(in the rows, 128 means zero)
Y: rows in several groups, each row roughly a mix of its group's directions
Y (112 x 11)
[[ 82 115 142 157  78 137 117 117 137 124  97]
 [ 85 139 150 146  92 117 107 102 130 147  89]
 [122 159 141 138 167  93 131  98 144 170 112]
 [138 141  99 104  84 107 112 105 153 121  88]
 [136 114 127 126 107 109 139 100 112  85  72]
 [103 138 146 164 115 100 135  88 151 146  91]
 [153 114 116  92 147 152 124 154  90  99 160]
 [115  87  86 136 168 133 138  98 122 145 151]
 [140 146 135  74 130 114 107  89 107 161 123]
 [164 142 155  88 130 100 135 125  97 146  92]
 [138 167 126  82 146 112 101 128  82 126 131]
 [131 113 156 113 120  99 162  96 115  86  97]
 [123 105  93 136 130 138 139 154 131 114 193]
 [145 160 128 100 171 106 113 133 106 162  98]
 [ 88 138 156 142 103 117 110  98 125 151  84]
 [106 140 143 160  92 116 129  90 150 122  85]
 [142 162 160 143 116  98 118  97  91  95 131]
 [152 110 116  93 154 153 127 171 108 127 164]
 [150  90 127 125 164 102 147  98 134 172 135]
 [112 117 161 110 128 105 174  93 109  96 118]
 [153 104 132 142 126 110 136 151 134 144 195]
 [116 129 165 145 162 154 174 134 133 112 161]
 [134 111  97 100  96  92 108  90 154 143 124]
 [ 94 140 149 152 115 107 114  95 129 161  84]
 [145  90 172 160 123  95 128 101 108 117 115]
 [141 115 111 104 168 138 129 175 116 142 169]
 [174 120 104 108 156 143 144 154 124 105 167]
 [ 92 124 105 173 128 157 127 146 163 105 147]
 [117 144 139 159  93 108 130  88 147 125  82]
 [110 115 134 182 103 124 142  98 170 140 115]
 [118 138 126 163 170 104 142 109 159 169 113]
 [124 143 127 175 150 164 118 173 113 111 144]
 [104 169 132 171 100 164 113 138 136 121 104]
 [122 100 132 116  81 168 120 142 112  86 138]
 [148 134 131 128 156 118 136 108 139 199 115]
 [121 179 154 115  95 136 106 150 123 107  95]
 [145 125 116  94  84 152 114 163 111  95 144]
 [116 132 173 106 133 103 170  92 109 114 142]
 [138 103 113 102 150 162 126 177 116 122 166]
 [119 114 149 175 156 149 134 135  84  97 123]
 [135 114 174 146  97 104  99 114 137 124 170]
 [135 124 166 128 133 108 156 107  74  99 111]
 [108 134 166 147 156 150 176 127 126  97 149]
 [120 130 174 145 156 149 175 127 121  94 135]
 [119 153 122 150 143 152  88 160 130 163 164]
 [120 147 122 177 149 159 106 167 119 116 154]
 [119 152 120 174 144 154  98 166 116 118 156]
 [134 120 133 101  81 150 112 132  93  82 128]
 [136 177 140 110 160  86 131 102 125 142 104]
 [129 106 113 116 167 150 129 178 132 152 164]
 [143 167 153 111  98 126  93 114 111 167 147]
 [133 161 155 170 145 137 109 150  89 113 152]
 [122 135 110 127 139 150 102 155 168 172 162]
 [109 121 163 160  93 130 111 105 148  87 110]
 [114 187 128 116 109 154 100 118 111 144  98]
 [ 92 113 103 173 126 155 127 140 158  99 150]
 [163 111 105 109 174 136 139 155 107 124 163]
 [141 146 124  80 158 130 101 150  83 138 140]
 [132 135 147 170 139 130 123 148  82  80 119]
 [134  95 128 165 150 161 158 143 128  86 111]
 [143 124 130 103 114 133 160 100 185 116  98]
 [134 158 138  79 118 123  97  95  97 151 119]
 [117 132 147  90 112  85 122  81 122 154 137]
 [131 109 135  74 146 102 113  81 111 136 125]
 [124 124 130 178 102 141 131 165 144 107 169]
 [118 139 173  96 122  84 130  85 121 136 136]
 [131 126 122 105  90 143 106 132  83  79 130]
 [112 133 166 101 123  89 155  87 104 118 137]
 [107  90 120 102 127 139 165 116 133 127  74]
 [ 98 156 109 142 140 156 132 151 130 104  75]
 [109 143 149 172  85 152 116 113 154 104 114]
 [131  95 174 138 103 101 123  98 146  93 121]
 [114 153 132 133 182  95 123 112 122 173 120]
 [143 150 108 149 132 153  85 162 153 157 151]
 [124 146 121 154 179 102 134 116 147 169 104]
 [125 133 128 150  62 125 135 114 160  96 121]
 [138 100  79 100  97 116 129 122 155 130  93]
 [144 143 129 123  96  82  95  86 115 113 112]
 [108  94 153 114 155 139 189 116 117 129 134]
 [142  87 166 163 122  99 148 137 150 101 120]
 [120 188 127 102 108 151 104 121 112 141  99]
 [141 146 111 150 136 151  83 168 152 155 148]
 [114 117 128 164 162 168 140 170 134 114 152]
 [111 141 140 154 156  90 133  95 133 171 100]
 [132 127  99 113  97 125 116 123 130 116  58]
 [117 112 130 155 163 174 152 169 141 121 145]
 [109 133 128 186 106 151 126 160 147 102 147]
 [142 129 130  68 150 105 127  98 109 150 104]
 [149 130  92 159 127 160  93 168 139 131 106]
 [119 124 141 141 161 144 132 152 132 152 193]
 [116 126 149 144 164 165 171 159 126 121 157]
 [127 105  99  86 181 109 147 142 110 124 120]
 [123 146 135 143 173  93 137 107 136 170  97]
 [116  88 115 151 152 125 161 145 143  84 104]
 [117 117 126 181 114 124 152 109 178 133 106]
 [124 140 121 125 142 142 102 156 154 179 172]
 [112 129 142 172 111 114 140  90 167 150 101]
 [139 144 125  94  73 131 107 144 103  93 120]
 [126  99 141  88 117  98 163  89 137 120 103]
 [156 130 118 104 120 147 163 117 189 140 130]
 [119 165 142 144 130  94 124  85 142 150  89]
 [116 146  78 140 148 159 138 166 125 147 155]
 [143 117 113 100 169 141 130 172 117 140 170]
 [128 157 137 138 163  88 132 103 141 173 105]
 [116 137 118 152 186  99 138 125 137 169 117]
 [168 111 108 132 177 129 161 134 127 110 161]
 [ 98 143 103 127 143 155 133 118 126 104  67]
 [145 131 155 159  91 122 115 141 140 141 184]
 [112 137  84 134 152 160 157 148 124 110  87]
 [155 122 115  84 107 140 121 167  97  98 145]
 [124 171 151 124 119 135 114 113 129 145  65]
 [ 94 155 109 112 139 154 114 102 120 119  74]]

which group is each row in? (one row of each group first)
[111 149  96 123 121 154 129 175 156 114 167] -> J
[124 121 134 158  72 130 145 107 162  95 121] -> T
[116 122 125 168 160 166 130 173 122 117 154] -> C

[126 120 123  96 128 122  99 126 155 194 139] -> C
[141 109 161 126 134 102 129  80 115 137  80] -> J
[101 163 109 127 136 157 122 123 115 119  67] -> J
[100 133 123 189 108 159 126 141 141  99 123] -> J
[118 147 131 148 172  94 132 109 137 171  98] -> T
[118 154 144 149 139 102 134  97 166 167  97] -> T
[156 123 110  93 129 153 130 169 121  98 168] -> T
[105 137 181 140 148 133 166 104 127  94 135] -> C
[147 103 129 159 139 152 164 131 123  76 105] -> C
[104 106 105 132 126 142 109  96 146 132 188] -> J
[143 108 122  97 119 163 115 148  85  88 145] -> T
